Each path below is one point turned by a fixed rotation once a step. After each direction that follows a path, write how fast that rotation turns it, in degrees per step (0 if it stays still).
Each turn is a multiple of 5 degrees from 10 to 175, or 0.
Each row of a path follows its step; steps can be skipped.
Rotation 1:
step 0: -.06, .38, .05, -.25, -.08, .18, .12, .22, .08, -.17, .05, -.08, -.09, .04, .07, .08, -.23, .06, -.19, .13, .06, .01, .00, -.06, -.14, -.26, .14, .27, -.11, -.04, .08, .04, -.10, .11, .24, .24, .02, -.23, -.12, .14, .00, .09, .06, -.38, .09, .04, .01, -.04, -.12, .18, -.05, .09, -.23, -.15, -.24, .03, -.09, -.22, .11, -.10, .42, -.09, -.14, -.11, .28, -.03, -.12
step 1: -.10, -.13, .12, -.07, -.04, -.11, -.09, .11, .27, .10, .05, .00, -.21, -.01, -.01, .08, -.07, .19, -.04, .23, -.15, .12, -.14, .00, .04, .14, .20, .14, .05, .19, .00, -.13, .07, .26, -.10, .02, -.13, -.21, -.29, .18, .01, .12, .14, .04, -.23, -.18, .32, -.07, .27, .08, .21, .18, -.37, -.14, -.11, .09, .45, -.18, .14, .15, .08, .08, .04, .05, -.09, -.08, -.05
step 2: .12, -.10, -.02, -.20, -.05, -.11, -.11, -.22, .18, .06, .06, -.10, .06, -.12, -.06, .21, .09, .26, .01, -.09, -.19, -.09, -.07, -.06, -.12, .11, -.03, .15, -.04, .11, -.27, .20, .08, .03, .06, .06, -.09, -.03, .01, -.02, -.22, -.19, .14, .36, -.02, .10, -.07, -.14, .20, -.42, -.27, .12, -.03, .02, -.36, .32, .13, .23, -.05, .18, .06, .05, .10, -.05, .02, -.33, -.04
step 4: -.18, -.05, .12, .23, -.30, .02, .11, .04, -.03, .16, .29, -.06, -.08, .00, .07, -.17, -.07, -.15, -.07, .26, .11, -.22, .13, .13, -.06, -.24, -.25, .35, .15, .12, -.16, .14, .18, -.01, .04, .16, .02, -.25, .11, .09, -.25, .16, -.06, -.19, -.17, .11, -.04, .02, .00, .16, .01, .20, -.17, .23, .10, -.01, -.12, -.27, .05, .10, .25, -.13, .25, -.04, .13, .11, .16
step 6: -.11, -.08, .13, -.27, .03, -.20, .06, -.08, .08, -.15, -.22, -.12, -.14, -.19, .12, .24, .02, .19, .12, -.03, .08, .02, -.06, -.11, -.15, .10, .30, .09, -.09, .01, .00, -.08, .25, .04, -.10, -.01, -.04, .04, .03, .24, -.07, -.26, -.10, .22, -.13, -.09, -.07, -.25, .06, .02, -.05, .46, .03, .01, .00, -.16, .28, -.07, .03, -.28, .13, .15, -.04, .16, .39, -.24, -.12
step 8: -.03, -.04, .12, -.33, -.31, .06, .17, .00, -.02, .23, .05, -.15, .11, -.04, -.04, .00, .10, -.32, -.26, .27, -.07, .13, -.04, -.20, -.10, -.16, -.07, .03, -.08, .11, -.05, .22, -.25, .08, .05, .03, .18, -.23, .31, .11, -.18, -.05, -.28, .04, .19, .03, .04, .08, .05, -.16, .16, .23, -.09, .09, -.20, .23, -.39, -.02, .07, .04, .03, .01, .07, .11, -.13, .14, -.01
step 9: -.06, -.30, -.03, .04, -.22, -.17, -.10, .13, .33, .22, -.06, -.29, .27, .13, .13, -.23, .00, -.04, -.05, -.10, .09, .17, .10, -.02, -.29, -.20, .23, .12, .06, .07, .17, -.01, .18, -.01, -.08, .11, .06, -.19, .00, .12, -.17, -.08, -.06, .06, .13, -.01, -.19, .05, .12, .18, .08, -.05, -.37, -.14, -.09, -.12, .05, -.21, -.04, .06, .25, -.06, -.13, -.17, .11, .32, .11
step 10: .02, -.03, .04, -.09, -.15, -.03, -.03, .23, .10, -.10, .23, -.14, -.04, .13, .12, .05, -.13, .25, -.04, -.04, -.09, -.10, -.08, .06, -.05, -.26, .06, .45, -.04, -.24, .21, -.11, .05, -.13, -.09, -.20, -.34, -.05, -.01, .10, -.13, .06, -.08, .25, .06, -.22, -.25, -.44, .11, .02, .06, .11, .03, -.06, .23, .15, .18, -.02, -.03, .09, .16, -.06, .00, -.02, .02, -.33, .15
step 11: .06, -.14, .04, -.14, -.02, .02, -.13, .01, .05, -.24, -.07, -.27, -.21, -.26, -.23, -.05, -.28, .32, .00, .11, .11, -.02, -.06, -.15, -.13, .19, .02, -.10, -.11, .05, .00, -.04, -.19, .10, -.15, -.38, -.04, .04, .13, -.01, -.21, -.09, .16, -.11, .00, -.16, .10, -.29, -.16, -.05, .03, .14, .17, .14, -.32, .13, -.08, -.14, -.01, .13, .26, .14, -.01, .32, .06, -.14, .25
.01, -.01, .06, .01, -.02, .03, .05, -.08, -.01, -.02, -.01, .03, .02, -.01, .04, -.01, .02, .00, -.03, -.01, .08, -.05, -.01, -.08, .05, .04, -.04, -.03, .03, .01, .02, -.03, .03, -.06, -.02, .04, .03, -.08, .04, .02, .03, -.06, -.09, .01, .00, .00, -.05, .05, -.02, -.02, .05, .07, .01, .01, .07, -.05, .02, .01, -.04, .00, -.03, .06, -.04, .00, .03, .01, -.03 | 35
.00, -.03, -.01, .04, .04, -.08, .00, .02, .03, -.03, .06, .00, .06, .00, .02, .09, .05, .04, -.02, -.06, -.04, .04, .01, .00, .03, -.01, -.03, .02, .00, -.09, .02, .02, .08, -.02, -.01, .05, .02, .02, -.02, .02, .01, -.02, .01, .03, .07, -.04, .01, -.04, .05, -.05, -.06, .01, .01, .00, -.03, -.05, .02, .01, .01, -.03, -.04, .08, -.01, .05, .01, .05, .06 | 95
.00, .04, .03, -.03, .01, -.03, .06, .00, -.08, -.05, .04, .05, .05, .04, .01, .02, -.05, -.03, -.02, .04, -.07, -.01, -.05, -.04, -.01, .02, .05, .02, -.03, .00, .00, -.02, -.12, -.01, -.02, -.05, .00, .01, .04, .05, .02, .03, .02, -.03, .06, -.05, -.01, .00, .07, -.04, .04, .05, .05, -.02, .01, -.02, .05, -.01, .00, -.05, -.01, -.06, -.01, .04, -.03, .04, -.03 | 145
-.02, .01, -.02, .04, -.01, .01, .01, .05, -.02, .03, .01, -.06, .00, -.02, -.04, .01, .02, -.03, -.05, .03, .01, -.05, -.02, .05, .03, -.02, .00, -.05, .10, .01, -.09, .01, .01, .03, -.04, -.02, .05, .01, -.01, -.02, .01, -.05, -.04, .00, .01, .02, -.05, .04, .00, -.05, -.05, .02, .09, .00, -.05, .00, -.07, -.02, -.02, -.05, .04, -.02, -.04, .05, -.09, .01, -.04 | 80
.07, .01, .00, -.06, .00, .05, .00, .00, -.04, .00, .02, -.08, .01, .03, -.04, .01, -.02, .02, -.02, .05, .01, .02, -.05, -.04, .01, -.07, -.11, .01, -.04, -.04, .04, -.03, -.01, .03, .01, .07, -.03, .02, .00, -.02, .03, .04, -.01, -.01, .04, .05, -.06, .01, .02, -.04, -.01, -.04, .08, -.04, -.02, .04, .03, .05, .01, -.02, .01, .04, .06, -.06, -.01, -.06, -.01 | 135
